Turns in one plane each, and the order they were made in; the first pair answered:
Retir:
-165	-17	-319	143	362	140	-262	-94	-28	87 -> 6	-24	-379	60	116	176	-307	-192	26	212
-103	-40	258	-83	-118	-62	-122	-104	176	-164 -> 81	53	208	-121	-242	-135	4	-64	148	-60
-385	266	-72	66	-136	-226	36	-51	135	7 -> -365	238	-120	71	-211	-261	42	-82	160	7
Guf:
-103	468	-159	53	234	-198	104	91	315	-210 -> 112	-265	183	-186	-405	153	-370	-272	156	81
-111	146	26	9	71	-112	-34	61	79	-134 -> -18	-135	142	-83	-124	35	-137	-30	-22	-20
-35	-160	-53	28	352	243	-233	-63	6	-169 -> 78	-279	39	48	269	249	-58	43	-251	41
6	-300	69	13	264	243	-177	-62	-279	-77 -> -46	-77	-2	68	453	136	-5	54	-292	-175
Kito:
-228	166	-102	-97	-247	8	-178	-94	126	162 -> -170	134	-74	-120	-292	4	-172	-89	119	192
6	-135	194	12	86	20	-72	40	-29	-131 -> 10	-111	180	15	69	23	-93	31	-12	-140
137	90	-261	42	-30	3	226	-89	-205	419 -> 269	58	-229	10	-75	23	212	-79	-140	387
Nupel:
-257	45	187	138	77	-12	-286	-36	83	-149 -> -306	49	33	118	11	50	-319	-170	100	-28
-100	-200	263	31	98	114	-181	52	-27	-245 -> -230	-126	171	-6	58	97	-220	-2	41	-218
64	22	-8	17	-18	-3	-37	-96	162	-68 -> 87	17	-1	50	-7	-3	-61	-86	142	-27
166	-151	238	11	-66	-72	34	180	-241	54 -> 31	-82	304	19	-84	-139	3	189	-187	-41

Each pair is 2 to 3 turns apart.
165	-149	94	-102	-225	0	-324	-68	118	-43 -> -2	147	65	5	-27	-186	-258	26	250	-242 -> Guf, Nupel, Guf
-160	373	-57	277	-72	-344	262	10	-105	-61 -> -409	310	-90	311	2	-227	54	-60	-38	-96 -> Nupel, Retir
65	-211	508	82	-71	-73	-115	100	-99	-223 -> -177	-39	418	158	126	-79	-154	99	-12	-316 -> Retir, Guf, Retir
348	-139	138	35	-154	-156	-185	33	176	-241 -> 421	-200	129	41	-201	-129	-98	48	71	-159 -> Guf, Guf, Guf
299	-68	-55	-30	-108	11	84	-24	-132	210 -> 83	-186	11	-54	-94	138	-250	-125	53	51 -> Guf, Retir, Guf
389	-168	-7	-40	128	151	101	36	-187	135 -> 223	80	-187	-97	237	117	-176	-92	285	-140 -> Guf, Retir, Retir
158	-77	210	38	126	25	82	146	-82	-90 -> 269	-84	159	-68	-112	72	-45	-2	45	-19 -> Retir, Retir, Retir
-499	-37	-67	84	-309	-36	-32	-209	-185	207 -> -487	45	-42	109	-297	-74	65	-160	-259	236 -> Guf, Guf, Guf
-276	-90	276	53	-162	-26	-297	-148	147	-166 -> 188	91	-125	-96	-348	68	68	-149	-2	362 -> Nupel, Nupel, Retir
311	-20	-172	-125	22	219	195	-107	-61	181 -> 67	-73	40	-45	333	195	-64	-54	141	-274 -> Nupel, Retir, Guf
-182	-100	81	26	411	153	-56	190	-261	-146 -> -83	-140	79	4	68	82	193	176	-477	189 -> Nupel, Retir, Guf
129	115	-162	11	250	194	161	137	-287	119 -> -86	-119	-30	-117	29	347	-344	-151	46	-105 -> Nupel, Retir, Retir
-81	45	-45	-131	-337	15	-111	-267	114	200 -> 10	335	-223	-78	80	-73	-32	-117	322	-25 -> Nupel, Retir, Guf
140	-16	-145	39	-294	77	173	-16	-262	177 -> 142	-151	-44	-73	-359	176	-179	-167	-7	-6 -> Nupel, Guf, Guf
197	87	126	110	-233	-127	360	87	-167	224 -> 74	410	-189	85	56	-107	123	-24	302	-11 -> Guf, Nupel, Retir
-199	585	-424	132	35	-168	123	-75	83	236 -> -535	441	-322	175	210	-26	-123	-171	124	35 -> Retir, Retir
281	127	-287	-211	141	110	7	-18	186	72 -> 323	-83	24	-117	274	90	140	173	-87	-24 -> Guf, Nupel, Retir
-232	-52	255	214	181	-146	101	300	-265	-32 -> -526	107	74	170	16	-153	-38	107	-117	77 -> Nupel, Nupel
-242	-92	-63	7	-228	110	21	-164	-215	252 -> -219	-89	-116	-92	-137	170	-254	-256	73	58 -> Nupel, Guf, Guf
-297	124	-15	25	307	79	40	65	81	-104 -> -273	228	-131	45	244	2	163	63	31	8 -> Retir, Guf, Guf
95	214	76	-43	-398	-225	35	14	150	78 -> 128	-53	253	-4	-360	-155	95	78	-133	127 -> Retir, Guf, Guf
-93	84	-146	114	-98	-112	116	70	-169	203 -> -216	4	-122	96	-208	-44	-40	-39	-149	174 -> Guf, Kito, Guf
51	315	-79	18	196	-22	318	44	155	-82 -> 226	-144	125	-124	-277	195	107	-141	-25	175 -> Retir, Guf, Retir
